In the rows, 128 means zero.
Named moves come first, each a turn or a mirror and shown by rows before and after it. Which of them, in which order, take the first row of each pair that follows to the second? Write the first one first, as in the answered first pair.
K (before -> after):
[ 92  94 112 143 119 165 172 103 148  58 117 165] -> [192 164 104 111  90 117 134 186 154 149 152  99]
[135 105 139  64  91 136 131 150 128 132 144 168] -> [127  99 138  66  93 138 133 144 127 123 140 174]
[133 127 127  92 132 144 118 102 100 152 103 127] -> [131 125 127  92 133 144 118 100 101 150 105 127]
[147 121 129  82 117 143 125 137 126 142 134 147] -> [127 109 132  87 126 150 132 122 124 126 128 160]
G (before -> after):
[ 91  95 160 122 100 101 115 113 151 112 148 175] -> [136 110 126  69  88 110 127 150 145 155 146 164]
[124 111 134 111 119 134 135 138 123 117 128 138] -> [141 131 125 115 119 129 130 147 123 138 129 119]
[141 119 136 130 113 131 124 188 141 135 151 129] -> [136 126 145 158 119 121 117 178 143 129 151 119]
[142 129 154  99 110 101  94 123 118 167 137 130] -> [131 132 163 126 118  93  87 111 121 158 137 127]
N (before -> after):
[136 100 143  67 134 139 142 128 120 138 136 164] -> [139 119 131  87 153 142 140  88 101 160 109 135]
[120 164 120 114 146  94 120 147 128 142 125  98] -> [118 162 120 114 141  93 123 162 135 134 135 105]
[147 136 141 137 127 107 112 138 131 138 148 124] -> [146 136 143 133 127 106 108 134 127 139 146 122]
[132 146  89 109 154 188 121 126 114 120 131 109] -> [131 145  86 116 150 187 126 147 126 108 140 114]
J (before -> after):
[157 144 131 134 142 116 107 133 125 160 127 104] -> [151 136 136 139 130 109 112 165 144 133 147 121]
[149 135  75 123 155  95 128  98 109 162 127  95] -> [138 131 119 156 141  60 101 119 137 137 164 103]
[167 144 125 129 121 118 117 180 116 133 134  98] -> [167 145 117 122 123 125 124 181 115 133 128  97]
Then:
Between the rows of a pair lie two moves.
[133 129 128  96 119 135 119 166 129 136 140 147] -> [ 92 119 136 147 143 139 125 123 128 102 123 147]
G, K
[112 110 135 133 142 137 118  82 108 133 114 135] -> [143 120 121  92 129 139 118 112 107 164 119 128]
G, K
[107 110 136 154 137 126 112 109 123 100 116 126] -> [141 129 119 132 118 116 118 173 140 116 140 120]
K, J
[137 108 131  83 103 139 126 138 116 146 135 146] -> [132 124 163 129 110 109  92 115 117 147 144 121]
N, J
[110  89 126 161 118 146 148 120 156 100 128 153] -> [143 109  88 123 127 164 161 111 129 148 102 129]
J, G
[106  91 137  85 121 150 116  94 114 126 119 156] -> [144 121 151  83 104 116  88 137 130 157 147 129]
K, J
[104 107 124 151 133 147 148 114 139  91 126 160] -> [109 102 127 125 136 155 140  82 113 118 108 153]
N, J
[153 147 109 117 132 124 134 127 131 140 125 130] -> [140 151 119 151 138 116 129 119 138 124 128 127]
N, G
[119 153  86 170 160 120 167 116 119 120 105 103] -> [111 137 123 176 131  92 147 164 152  91 152 131]
J, N
[104 154  79 185 181 148 150 106 143 109  97  87] -> [114 120  59  94 158 181 179 131 134 115  96 137]
G, G
[113 132 109 105 127 131 119 116 110 134 125 131] -> [108 128 127 112 122 120 104 115 116 131 134 133]
J, G
[134 105  91 109 166 156 166 153 123 112 133 131] -> [135  93 103  79 159 159 150 132 107 129 131 139]
N, N
[ 91 101 122 145 137 129 131 119 134 101 112 125] -> [ 93  92 133 126 127 129 126 116 131 106 116 135]
N, N
[146  99 107 122 163 123 142 115 146 122 112 132] -> [162 116 123 127 156 102 118 122 146 142 122 115]
K, J
[112  96 167 108 119 117 104 131 137 111 149 154] -> [153 143 150 120 124 101  95 151 137 155 150 106]
G, G
[116 137 131 160 136 119 119 110 132 142 123 120] -> [114 126 137 149 117 115 122 143 149 127 143 144]
N, N
[143 149 118 107  80 117  99 123 113 146 118 130] -> [106 121 130 124  87 126 104  97 112 109 112 155]
K, J
[106 108 102 131 157 150 154 111 117  99 101 139] -> [128 147 128 179 155 107 113 125 132 121 123  95]
K, G
[165 144 111 125 132 116 159 208 171 138 157 135] -> [149 128  87 110 141 148 190 189 160 124 136 153]
K, G
[157 137 117  86 104 111 147 201 170 112 174 152] -> [159 193 107 168 161 103 129 105 130 151 119  65]
J, G
[175 139 145 118 133 110 135 164 132 133 143 105] -> [176 139 153 104 133 111 127 147 117 147 137 104]
N, N
[103 134 131 197 132 118 139 141 150  90 140 122] -> [134 147  86 157 132 140 170 176 145 115 132 118]
K, J
[136 158 136 161 136 117 106 119 127 139 124 106] -> [105 110 132 137 130 145 134 118 133  97 122 159]
G, J
[145 130 159 138 102  95  90 177 155 132 168 134] -> [163 166  98 162 132 117 128 182 150 146 140  99]
J, G
[124 125 167 118  98  98  96  62 115 141 118 124] -> [148 120 141  78  68 104 127 154 150 130 150 153]
J, G
[140 148 118 118 159 134 136  60  81 165  89 110] -> [131 169 124 208 160  98 135 114 132 115 126  97]
N, J
[139 132 118  97 116 143 172 174 147 147 118 125] -> [ 98 131 132 171 145 139 170 124 149 109 104 117]
G, K
[135 154  83  97 145 143 158 121 134 136 112 113] -> [133 139  89  82 128 139 159 149 149 120 131 135]
N, N
[139 117 140 176 133 123 147 157 189 100  89 133] -> [148  96 122  97 130 159 161 133 155 132  63 150]
N, J
[127 158 134 183 139  66  94 135 123 110 151  88] -> [122  98 127  82 101 100 123 181 130  91 167 164]
J, N
[131 120  92 121 154 153 158 151 142 111 123 126] -> [156 145  98 124 149 137 139 163 143 138 132 104]
N, G
[ 98 108 110 134 126 124 120 143 131 132 149 147] -> [100 108 102 127 125 130 124 142 128 135 144 147]
G, K
[161 123 147  92 112 104  93 124 108 179 154 108] -> [139 143 150 173 138  90  94 105 121 149 149  86]
G, N
[101 117 135 116 126 165 121  93 121 130 104 155] -> [128 144 159 125 114 132  82 108 124 161 124 125]
G, J
[134 139 147  85 108 102  91 160 148 154 141 115] -> [126 136 146  98 107  99  95 174 160 136 147 120]
N, J
[111  99 149 119 122 133 113 101 119 121 117 137] -> [137 127 116 116 133 141 126 108 108 150 103 107]
G, N
[136 142 114 154 131 123 115 144 128 131 124 110] -> [136 119 132 118 111 122 107 154 131 130 137 136]
N, N
[123 128 153 146 138 149 116 106 143 113 130 127] -> [145 137 139 131 123 147 126 152 155 119 146 129]
K, J
[125 100 145  67 108 131 115 119 102 142 124 151] -> [120 100 160  79 101 118 106 130 112 132 137 155]
J, J
[136 139 127 158 126 122 130 154 144 114 138 112] -> [141 123 109 103 121 148 148 149 126 128 123 131]
N, J
[137 113 148  68 108 125  99 150 133 138 154 141] -> [132 140 152 113 137 118  82  90 109 156 124  98]
N, G
[120 132 115  91 134 134 117  78  86 157 102 124] -> [113 135 169 130 114  87  76 111 117 135 151 127]
K, J
[100 109 142 151 125 127 130 137 150  79 148 158] -> [136 107 128  62 111 146 124 126 112 143 130 157]
G, N
[132 135 122 176 165 147 138 106 114 142  88 102] -> [121 117 123 178 145 142 154 168 150  96 122 138]
J, J
[ 97 113 142 153 120 127 143 154 159  67 140 160] -> [111 113  93 108 138 168 179 126 126  96  99 152]
J, N
[130 139 131 136 118 102 112 140 116 144 141 127] -> [102 114 120 135 127 123 135 127 117 115 127 153]
K, J
[155 154 111 175 156 109 107 120 112 118 129  97] -> [108 101 112 152 152 138 133 108 114  71 122 156]
G, J
[ 73 107 147 182 133 130 125  96 138  63 129 147] -> [174 160  77  84 113 142 146 176 123 165 128 102]
G, G
[123 112 117  63 137 162 145 108 103 148 115 162] -> [150 164 160 143 130  92  86 138 131 166 161 104]
G, J
[103 125 158 169 130 100 141 153 130  98 111 139] -> [115 133 127 144 150 127 154 111  98 132  71 117]
J, J
[118 108 154  70 133 130 110  77  90 146 116 118] -> [ 98 117 129 122 162 143 138  63  96 117 100 109]
N, G
[120 126 162 126 132 122 114 113 123 131 119 135] -> [125 128 161 115 130 118 111 121 124 136 123 139]
K, G
[133 144 146 163 138 127 105 109 122 139 123  94] -> [103  99 148 136 128 151 128 113 130  99 125 151]
G, J
[164 157 149 149 116 100  93 107 124 164 136  87] -> [ 98  99 148 170 119 129 133 104 147  73 141 155]
K, J
[156 141 120 103 128 129 124 118 116 187 138 133] -> [146 127 130 113 111 119 129 161 146 152 169 158]
J, J
[116  82 148  45 117 132 132 112  92 130 131 174] -> [122 150  89 158 177 137 163  83  89 128  92  94]
N, N
[117 103 128  95 114 137 141 107 125 114 157 170] -> [146 135 111  91 125 136 134  87 104 160 138 129]
N, G
[124 122 101 143 158 151 144 106 105 123  84 109] -> [119 115  94 152 154 151 160 140 124  99  98 126]
G, N
[ 71 110  93 160 151 160 192 114 147  77  88 148] -> [ 75 131 101 195 155 142 182 117 156  76 101 128]
J, N
[142 140 109 126 172 138 159 139 116 148 117 143] -> [139 125 118 110 157 136 155 159 126 138 133 162]
N, N
[135 116 135 164 110 112 125 177 178  63 157 116] -> [159 126  62 108 130 165 172 164 143 103 109 100]
J, K
[111 118 127 150 148 131 130  93 122 109 112 126] -> [116 126 150 159 138 111 110 102 129 114 130 121]
K, G
[145 152 108 104  89 113 160 178 111 171 184 108] -> [ 71  99 112 129 121 151 188  87  93 110 139 151]
J, K
[158 151 168 131 112  91  75 107 116 171 146  91] -> [157 122  79  74 110 158 169 172 132 134 134 146]
J, J
[139 124 120 104 116 144 141 144 135 130 132 133] -> [134 139 136 136 131 129 117 101 123 141 121 105]
J, G
[139 138 134 141 128 112 113 105 125 134 135 108] -> [133 133 114 142 125 122 140 145 145 111 144 123]
N, J
[116 130 146 153 142 117 120 129 131 102 141 154] -> [117 122 158 134 138 118 108 106 115 120 134 155]
N, N
[124 151 101 105 134 139 111 107 120 152 110  93] -> [ 89 131 142 144 127 118  94 101 139 105 132 117]
J, K
[170 144  81 128 112 114 158 192 153 116 139 105] -> [173 163 119 153 119  87 107 137 130 153 131  65]
J, J
[147 151 142 142 119  93 109 160 142 142 142 102] -> [131 146 128 165 129 103 132 166 153 114 140 109]
J, G
[ 96 101 157 116 122 118 117 104 121 107 139 161] -> [150 135 130  85 108 110 117 152 120 158 150 134]
J, K
[174 142 145  87 126 131  86 169 140 181 126 107] -> [171 135 133  81 122 140 103 189 151 166 131 122]
J, J
[138 124 119 127 126 152 160 160 147  89 124 127] -> [170 146 125 107 116 135 136 164 135 132 128 103]
N, G
[ 98 128 155 170 109 129 129 124 136  85 139 168] -> [140 129 127  94  88 143 143 169 129 125 142 172]
G, K
[122 133 126 163 139 139 151 138 130 110 130 131] -> [121 107 151 113 119 137 133 130 121 122 134 155]
N, N
[131 133 199 190 106  97  64 134 126 119 152 138] -> [153 122 122 131  95 145 142 222 149 101 156 175]
J, K
[107  88 142  84 103 147 151 143 138 101 145 182] -> [121 136  97 118 153 165 163  77  98 147  87 114]
J, N
[105 139 124 140 103  99  90  92 112 139 117 137] -> [104 149 108 173 107  96 109 126 135 110 127 135]
N, N
[154 160 138 119 139 113  96  82  87 185 111  81] -> [ 88 111 187 173 128  99  94  97 131  86 150 143]
K, J
[136 136  95 151 144 129 124  46  91 174  97  92] -> [126 118  82 180 111 116 166 182 171  89 163 142]
N, N
[174 160 152 106 103  82  88 142 130 168 155  99] -> [114 134 182 171 125  78  84  88 133 111 146 116]
N, G
[120 114 150 143 134 116 110 143 149 112 147 131] -> [134 106 115  94 139 150 138 134 127 132 120 137]
G, J
[ 76  90 112 132 147 149 155 114 134  85 121 158] -> [150 165  76 140 149 128 145 154 131 157 121  80]
G, G
[153 144 135  86 140 130 107  95  94 196 108  95] -> [121 163 130 204 165 112 124 107 134 131 120  78]
G, N
[121 111 170 148  99 103 106 155 124  85 162 127] -> [148 117 103  94 102 142 159 185 114 108 139 129]
J, K
[112 131 143 119 134 143 106  88  94 129  86 116] -> [104 145 141 180 136 124 116 129 130  90 112 110]
N, J
[121 150 116 167 121 116 135 170 140  94 161 121] -> [133 169 100 153 146 132 129 108  98 144 118  85]
J, J
[139 126 125 110 122 136 139 136 139 120 127 122] -> [139 130 126 110 125 136 134 123 132 128 120 117]
N, N
[148 158 107 140 111 109 123 185 143 144 153  97] -> [151 145  98  99 103 124 134 187 135 150 147 118]
J, N
[128 108 165  99 105 121 105 133 125 131 143 151] -> [135 118 136  91 128 142 122  99 101 154 109 133]
J, N
[138 137 100 137 142 150 162 139 126 126 114 119] -> [118 126 111 153 144 149 161 124 127 107 113 127]
G, G
[117 108 116 138 141 136 112 117  98 148 119  90] -> [107  94 113 137 126 137 134 167 128 112 141 120]
J, J
[165 147 121  92  93 109 121 146 103 184 146  92] -> [157 153 135 135  91  91 116 166 127 157 167  87]
N, J
[140 147 107 138 132 123 127 153 138 125 133 112] -> [142 139 110 124 123 127 128 163 140 122 137 122]
J, N
[ 80 116 140 138 153 143 133  60 106 131  78 119] -> [ 93 134 172 167 143 106  95  75 119 140 104  97]
K, G
[147 102 141  90 104 130 126 150 146 154 130 121] -> [148 130 120 128 133 134 133 121 132 166 104  83]
N, N
[117  94 177 112  86 110 156 154 110  91 144 175] -> [165 143 173 126  84  82 135 182 113 135 159 124]
K, G
[116 104 103 140 145 137 158  65 121 100 101 121] -> [117 117 106 161 148 127 151  68 128  99 105 111]
N, J
[133 126 123 147 143 138 142 123 142  90 138 171] -> [164 147 108 115 148 143 131  97 112 146 115 138]
G, J
[123 106 119 103 119 128 146 163 135 105 138 155] -> [141 147 108 127 145 125 129 111 104 153 105  99]
J, G
[111 112  72 132 120 158 172 172 124  89  98 151] -> [124 120 108  97 127 148 117  83  73 156  70 121]
N, J
[ 92  73 170 117 112 125 130 106 115  95 128 183] -> [151 139 182 146 105  74  86 146 127 149 155 114]
K, G
[129 149  81 135 141 155 165 120 126 124 109 132] -> [136 158 100 136 145 145 139  90 111 150 103 112]
N, J
[166 152  67 100 133 132 155  71  95 214  79  83] -> [ 97 128 166 235 114  59 108 105 171  96 158 118]
G, J
[137  94 155 105 115 133  87  90  99 162 112 140] -> [129  75 133  92 102 147 123 147 123 124 130 178]
J, J
[133 171 134 154 121 115 121 131 132 154 130 110] -> [101 118 139 104 109 141 140 125 131 123 129 170]
G, G
[115 121 162 111 128 134 122  85 114 132 119 128] -> [129 128 170 114 105 112 115 145 141 125 153 133]
K, J
[105 116 143 166 121 125 134 152 158  83 155 138] -> [151 139 111 117 110 132 145 189 149 129 153 117]
G, G
[158 129 135 126 124 103 103 142 113 149 139 118] -> [146 129 135 151 126  97 107 154 127 126 147 124]
J, G
